One turn moves every row onto another: examples first, then more rows asked:
Povo: [  2  -5   9  -7   7   0  27 -13  10  -7 -11  -5 -18]
mav: [ -2  13  15 -18  -6  -4  18  12   2   7  -5   0 -23]
seb: [ 21 -13  -1  28   6  -5  -5   9   4 -10  -4   6 -17]
Dori: [-22   6  12   7   5   4 -12  10  -2  -6   4   1  20]
Rezip: [ 17   7   3  -1 -18  -2 -10  12 -13  -7   0   3 -25]
Viku: [-19  -9   8 -11 -21 -12  -4  -4   3   4  -4   5 -11]
Nit: [ 20   0  -6  25  -2  -2 -10  21  -2  -5  -6   4 -19]
kero: [ -9   0 -24 -14  11  -2 -12  11  -2   0 -13  -2   0]
Tigu: [-19   7   0  11   2   6 -12   5  -5 -10  -2  -6  22]
fune: [ 27 -12  17  11  -4  -6   6  -5   9  -8  10   9 -13]
Vis: [ -3   7  -4   4 -32  -3   3   5  10  13  -7  -3   7]
Poro: [  5  -8 -13  -4   8 -19   1  10  12  13   2   7  16]
miv: [-18  -2  10  12   8   1  -7   0   2  -9   5   0  24]
nog: [ 17  -8  12  22   6  -4  -8  21   7  -3   2  13 -21]
pote: [ 19   2   3  26   4   9  -9  24   8  -5  -7   6 -17]
zemug: [-21  -2   3   8   5  -4 -12  -1  -9 -12   2  -3  19]
gopek: [  4 -12 -11  -7   3   3  12   0 -27  -8   5  -9  -2]
pefo: [ 31   1  -7  15 -17  -4   2  -2  -3  -9   0  -3 -10]
podib: [ 10  -6   9  -1   1  12  -8  -4  -4 -21  -5   3 -31]
neda: [-13   5   3  15   0  -1  -7   5  -1  -5   4  -4  29]
Famu: [  3  10  16 -15  -8 -10  21  11   5  10  -1   1 -18]
Saf: [-13  13   2   0 -23  18  -2   8  16   7 -15  -4  -1]
furo: [ -4 -13   1  10 -14   2  11 -18  22   0  -8  -2   7]
Dob: [-5 -3 -3 -7 23 13 -2 12 24  5 -7  6  9]
Kive: [-15  -9  -7   1 -13   9   1 -18  10  -9 -18  -7  -5]
nar: [ -1   3  -8 -10   3  24   8  14 -22  -6  -1 -11  -3]
mil: [  4  -6   4  -7   3  -8  27 -15   5  -6  -9  -5 -17]
taniv: [  7 -11  12   0  16  23  22   5   2  -2  10  -2   9]
Vad: [ 10  18  -8  -2 -10   5  25   2   4   2 -17 -14 -10]
rov: [ 10 -10   2  -7  -2  -8  16  12 -20   6  17  -1   6]
Doda: [ 14  -9   1  24  11   7  -9  11   5 -14  -9   5 -23]
reta: [ -1  -8 -24  -9   7 -19  -6   6  -1   5  -5   1   7]
ziken: [17 -3  3  4  1  9 23 14 -4  8 14 -4 17]
zefur: [ 11  -6   5  16   5  -3 -14  20  -3  -8  -4   9 -28]
paven: [-13   0 -11 -15  20  12 -11  14  10   0 -12   3  -1]
varol: [ 21   8   6  11  -2  28  -1   3  11 -15  -8  -2 -16]
belo: [ -5  -2  14 -13  13  27  10  17 -10  -2   7  -1  -4]
tas: [-18  -8  22  -7 -12   2   1  -1  21   8  -1   9  -5]
mek: [ 13  17  -3   1  -8   7  28   4  11   4 -14 -12  -6]
bov: [ 5 -4 -5 -1 15 -2  3 13 25 13  0  7 19]
Migut: [-18   3   6   8  -1  -8 -12   8  -8  -4   7   0  22]
Raf: [ 23   7  23   7  -8  12   0  15  14   0   7  10 -14]

rov turns into gopek
neda turns into Migut
Now find these:
kero turns into paven
mil turns into Vad
tas turns into furo
pote turns into nog
fune turns into pefo

One turn moves every row onto another: examples first, then more rows asked:
Fogul: [-10   4  -5  -3  13  12  13   7  -2 -10 -22  -9  -3  20  -3  10]
Pel: [ -3   7  -2  12  -7 -28  12 -24  -3   7  24  -5   0   7   7   4]
gugav: [-25   4  -5   8   3  16  12   5  -1 -10  -3   4   5  26  -1   9]
nop: [  6   0   7   3   4   7 -10  28 -12   0   3  11 -11   9  -4 -16]
Guzus: [ 13  -9 -14  13  -7  -4 -14  -5 -15  -5  -5   9  22  29  -1   5]
Lapu: [ -1 -23   7 -18  -9  -1  -8  -1  -6 -26   2  -4   0   6  12   8]
gog: [ 13 -16 -29  10   0  -6  -7   8 -19   2  -2   9  10  14   5  10]
Nos: [  0  14   3   7 -27 -10  18 -16   4  -7  -6   2 -26   4   1  -9]
tubuz: [ 15   5   2   1  -2   0 -13  35  -8   0  -3   4  -7  16  -4  -1]
nem: [ 10 -15   9 -14 -11   8 -13   3   0 -26   8  -6   7   9  11   2]
vurot: [ 16 -11 -26  12   1   5  -2   3 -11  -2   0   7  21  22   5  10]
dibor: [-19  -1  -3  -2  13   7  14  10   4 -17  -7   0   2  25   3   4]
rufup: [ -6   8   2  12  -6 -27  15 -27 -10   2  12  -7   7  -2   5  -3]
Zudu: [ -4  22   2  15 -34  -9   1  -9   7  -8  -2  -2 -18   5 -11  -9]
Kiz: [  4 -11   0  -5  -4   5 -12   3   0 -32  14  -7  14  -4   7   9]
bup: [  9   7  10   8 -13  11 -18  31  -9  -1   3   0 -11  10  -4   6]
babal: [ -2 -12 -25  19  -1  -1 -12  11 -11   2  -8  12  14  19   4   4]
naref: [ -1  -7   2   5   0 -24   6 -27  -7   8  16 -13 -10   1  10  -3]
Zozar: [ 14  11   7   9 -14 -29   1 -15  -4   5  16 -16  -7  -1   5  15]
Vika: [ 12  -7   6   8  -3  10 -21  28 -10   7   1   3  -3   1   2   5]
tatim: [  3  22 -11  25 -16 -10  19  -7  -8   3  -4  -2 -10 -10  -3 -12]
boro: [-24  -7  -6  -6   6  15   3  -4  -1  -4 -10  -1  10  23   3   9]
Vin: [ 15  -1  -2   2  -5 -25   6 -20 -10  16  10 -12  -7  -7  -2  11]
gopov: [ -5 -15  10 -16 -13   4 -14   9   4 -24  -5  -2   3  -1   3  10]
Mose: [  6  18 -16  22 -20 -11  17  -4   0   1   0   2 -23  -6   2  -8]
kuzes: [ 15  12   7  11 -15 -29   0 -14 -12   4   8 -17  -2  -9   2   3]
rezu: [ -5  17  -6  34 -20  -8  15  -6   9  -8   0   4 -13  -3  -7  -3]
Pizuf: [ -3  17  13   9 -24 -10  16 -17  -3  -7  -8  -6 -16  -4   0 -15]

naref turns into Zudu
Nos turns into Zozar
Now find these:
kuzes turns into tatim
nop turns into Guzus
dibor turns into nem
Vika turns into babal
Lapu turns into bup

One turn moves every row onto another: examples first, then more rows asked:
vere: [-20 -18 -27 -14 -14 -16  26 -12  39  15  21 -17   1  14  16 -13   6  -2
  -6  13   8  -2]
tatu: [-16 -15 -27 -11  -7 -14  29  -8  38   1  27  -7   3  10  11 -19  16  -3
   1  16  18  -6]
Zumo: [-14 -16 -12 -32  -6   8  -5  17   1  15  26  -9   7  -2  -4   2 -27  21
  19   1  11  -3]
Boz: [-15  -9   1  10 -20  11  -7 -12  13   1  13   9   4   3   8  12 -20   0
  20  28   8   2]
latak: [-14  -8 -13 -28  -3   9  -5  20   1   2  24  -3   7  -2  -9  -8 -19  24
  20   5  20  -9]
Duvo: [-12 -19 -22 -11   6  16   5  14  36   3  24 -19  10   0  28   3 -28  -5
  26  37  20  17]
gipaf: [-23 -22 -22 -15 -12 -19  27 -15  40  15  24 -16   4  13  19 -14   6   1
  -5  11  10   0]
Risub: [ -8  -5 -21 -21 -26   4 -12   5  33 -14   3  -3  -1 -18  15 -13 -27   5
  16   6   3 -24]
zepi: [-21 -21 -19 -28 -28  11  -1  11  34   8   6  -1  38 -14  12   4  -9   6
  26  -9  16  12]
Kav: [-13 -10 -17 -30  -7  10  -5  19   0   9  23  -7   6  -1  -8  -1 -23  21
  19   3  14  -6]
valo: [-11  -6 -10 -20 -18   1 -11   4  35 -21   5   2   3 -19  17 -23 -21  10
  18   6  13 -24]
dus: [-19 -15 -27 -26 -30  14  -2  15  32   5   3  -2  37 -13   7   4  -8   4
  24  -6  16   8]
timot: [ -8 -14 -18 -25 -28   3 -12   3  34  -2   6  -9   0 -18  22  -3 -33   3
  15   2  -5 -17]
vamo: [-18 -27 -24 -15 -10 -16  30 -11  39  17  31 -13   5   9  19  -6   7  -5
   1  10   7   2]
Rekul: [-23 -22 -12 -28 -23   9  -1  11  35   5   8   1  42 -16  13  -1  -6   9
  28  -9  22  12]
refa: [-24 -17 -13 -26 -21   9  -1  12  35  -2   6   4  41 -15  10  -7  -3  11
  28  -6  28   7]
gem: [-19 -10 -26 -23 -28  14  -2  16  31  -2   1   1  36 -13   4  -3  -4   5
  25  -4  22   4]
kiko: [-20 -15 -29 -12 -14 -15  26 -11  39  10  20 -15   1  14  13 -16   9  -1
  -5  15  11  -4]
sus: [-17 -10   9  11 -15   8  -6 -14  14  -4  14  13   6   2   9   4 -16   5
  21  29  16   1]
reb: [-21 -12 -19 -23 -23  12  -2  14  33  -6   3   5  38 -14   5  -7  -1   9
  27  -4  27   5]
vav: [-20 -26 -17 -15  -6 -18  30 -13  41  13  33 -10   7   9  20 -13  10  -2
   2  10  14   2]
gobas: [-14 -20 -13 -11  12  13   5  13  38  -3  25 -14  13  -1  29  -6 -23   0
  28  38  28  17]
ribos: [-13 -24  -4 -26 -24  -2 -10  -1  36   3  12  -9   6 -20  30  -4 -35   7
  18  -2  -4 -12]
gonek: [-23 -17 -21 -12  -9 -18  26 -13  40   8  22 -12   4  13  16 -22  11   3
  -3  14  16  -4]
Niver: [-21 -14 -26 -11 -11 -16  27 -11  40   7  20 -12   2  14  13 -20  11   0
  -4  15  15  -5]
fug: [-19 -18   0 -31   1   4  -3  15   3   9  30  -4  12  -4  -1  -7 -22  27
  22   1  21  -3]
dav: [-16 -24   7 -26 -16  -6  -8  -3  38  -4  14  -3  10 -22  31 -14 -29  14
  20  -2   7 -12]
kiza: [-13 -15 -18  -9  11  15   4  15  37  -8  23 -13  10  -1  26  -8 -21  -1
  26  40  30  14]
Faf: [-20 -21 -18 -13  -4 -17  30 -11  40   4  31  -7   7   9  16 -20  15   0
   2  14  19  -2]
Zutez: [-15 -20 -34 -14 -14 -13  29  -9  37  14  27 -13   1  10  14  -6   7  -8
  -2  13   6  -1]
Pupib: [-16 -13   6   8 -19   9  -6 -14  13   6  16   8   6   2  12  14 -22   2
  19  26   6   5]
teni: [-16 -15   4 -22 -14  -4  -9   0  38 -17  11   2   8 -21  24 -24 -23  15
  20   2  15 -19]
feror: [-17 -20  -4 -32  -3   5  -4  15   3  15  29  -8  10  -4   0   0 -26  25
  21  -1  13  -1]
neno: [-23 -21 -18 -14  -9 -19  27 -15  41  12  24 -13   5  13  19 -19   9   2
  -3  12  15  -1]
tiku: [-13 -22 -15 -12   9  13   5  12  37   2  25 -17  12  -1  31   0 -26  -2
  27  36  23  18]
sed: [-17 -12  -4 -29   1   6  -4  18   2   3  27  -2  10  -4  -5 -11 -18  27
  22   4  23  -7]
kupiz: [-18 -16  11   8 -16   7  -6 -16  15   5  17  10   7   2  15  11 -21   4
  22  25   9   6]
Meba: [-10 -15 -27 -10   6  17   4  16  35  -1  21 -18   8   1  24   0 -26  -5
  25  39  21  15]
gar: [-14 -14 -35 -12 -12 -11  28  -6  37   6  25 -10   1  11   9 -13  13  -7
  -1  16  12  -5]
zir: [-16  -7   2  11 -18  10  -6 -12  13  -3  13  12   4   3   7   7 -18   2
  20  30  12   0]
rutar: [-11 -12 -24  -8   7  18   4  16  35  -6  20 -15   8   1  23  -4 -23  -3
  25  41  27  12]
toku: [-19 -14  13   9 -14   6  -6 -16  15   0  17  12   8   2  13   6 -18   6
  22  26  14   5]

sed turns into latak
Faf turns into tatu
Now find these:
valo turns into Risub
vere turns into gipaf
Boz turns into Pupib
dus turns into zepi
gobas turns into kiza

One turn moves every row onto another: examples first, then more rows asked:
keza: [  9  19   2  31   5 -15   3   2   6   5 -15  -6  -1  15  -5  -1  -6  -3
  -1   7   2 -10 -17  10  -6 -11  -6  -5  24 -24  13]
beti: [  9  -2  19 -12  -7  -7 -11 -10  11 -22   5  -7  -4  -2  -4   6   6 -12
 -10  -7 -11  -9  -3  -1   4   3 -25   7  29   1  17]
zuz: [ -5  -6   8 -28 -26  11 -17  -3   3 -13  -7  -6  -1 -16  13  11  -9   6
   1 -13  -3  -3   3 -10  14   5  -4  -4  17  -4   4]
zav: [ -1   7 -11 -25   0  13   0  14  -2  12  -1   8  -2  -7  24   7   1  17
   3  -2 -12   8  10 -14   8   1  14   4   4  -4   7]
Niv: [ 14   4   6  -8   5  -6   2 -23   3  -8  -2   7  13   5  -1  -3 -11 -13
  23  14  14  -9 -13  12  17  13   6  -3 -34   8  -8]
nif: [  2  19 -13   3  14  -7   4   8   6  -1 -12   9 -12  16  18 -16   5   9
   7 -11 -10   5  -2 -11   1 -10  22   7  14  -1  25]
Dito: [ 13  13   3 -10   6  -1   2 -23   6 -12  -4   8   5   5 -14 -10 -13 -16
  28   7  15  -6 -15   8   5   8  15  -4 -31   2  -8]
zabeg: [ -5  13   3  27  12 -21 -13 -16   3   0 -22  -8   1  10 -11 -22  -6   0
  -8  -5  -3 -14 -22  17   3 -10  -5  -4   6  -7   7]
leke: [ 11   0  10  -6   0  -6 -18 -17  -3  -2   5 -10   8  -4 -26   0   9 -15
 -20   3 -11  -4  -3  11  -4   9 -32   2   8   4   4]
Puge: [  1  15  13  15  18 -16   2  -3  18  -7  -7  -1  -9   8   6 -10   0   0
  -6  -3 -13 -18 -16   6   3 -13  -7   9  24 -12  17]
letek: [ 11   1  10  -8  -3  -6 -15 -19  -8 -15  10 -10 -10  -4 -22  -1  17 -13
  -8   6   8 -11   1  -7   4   4 -34  17  10  -8   2]
fid: [ 16   9   6  -5   2  -4   2 -21   3 -19  -2   6  15   9  -8  -6  -9 -19
  28  10  16  -3 -11   3  14   7   6  -5 -31  16   3]
Mora: [ 15  19 -25  13  -1  -7   3  10  -8   9 -16   4  -6  25   4  -5   4   4
  11  -1   5  16   0  -8 -10  -3  19  -6  15  -9  23]
suf: [ -5   2  -1 -20 -28  13 -21 -11 -17 -18  -7 -12  -5 -15  -9   0  -2   2
  10  -8  20  -1   6 -23  15  -3  -9   0   0  -8  -2]
gagep: [  8  18 -23  11  16 -11  -4   0 -11   8 -11   6   4  22  -2 -23  12   3
  -1  -4  -8  16   2  -5  -2  -4  13   0  -5  17  24]
soniz: [ -4  -2  -4 -19 -30  10 -28 -13 -12 -12 -15 -12   9 -11 -15  -3  -8  -1
   1 -18   4   9   3  -8   6   6  -2 -15   1   9   3]
Tamap: [ -4  12 -15 -11   1  13  -1   9 -21  14   2   2   4 -10  10   1   5  18
   7  12   9   3  11 -22  19 -10   1   8 -17 -10  -1]
pap: [  5  17 -20  13  13 -13   0  -1 -17  -1  -8   5 -10  22   8 -22  17   7
  10   3  12   5   3 -20  11 -11   8  14  -4   3  21]
mup: [ 18  15   7  -8  11   1   7 -17   6 -10   5   9  14   3 -15  -4  -9 -19
  25  15  11  -4 -11   6   7   5   5  -2 -33   8  -4]
bota: [ -2  12   4  24  14 -22  -7 -17  -3  -6 -12  -6 -15  10  -4 -19   7   2
  -1   5  12 -23 -17   2  12 -12 -13  14   7 -19   4]
Gego: [ 22   2  10   7 -15  -9  -8  -5  -1  -8   1 -11   5   8 -15  15   6 -17
  -8   7   1  -1  -2   5  -5   6 -30  -3  29  -7  17]
Fodin: [  6  -5  -1  -9 -39   5 -18  -3  -8  -7 -16 -13   6  -4   1  18 -11   0
   5  -4  12   3   1  -3   7   9  -9 -17  20 -12   4]
ripo: [ -7  11 -15  -9   2  14  -8   8 -14  26  -7   1  18 -12   5   0  -7  18
  -3   5  -7   8   5  -3   9  -4   7  -8 -18  -2  -5]
gebi: [ 20   6  -1 -15   6  -5   1 -25   2  -9   1  11   5  10  -8  -6  -3 -17
  24  11  12  -2 -10   8   6  19  11   0 -31   9  -6]
Lir: [ 10   7 -18 -11 -13  11  -1  14 -14  24  -6   2   6  -1  12  19  -2  13
   3  11   2  13   8  -5   0   7   6  -8   5 -17   1]

nif turns into Puge
soniz turns into ripo
Now find these:
Dito turns into mup
Lir turns into Mora
suf turns into Tamap

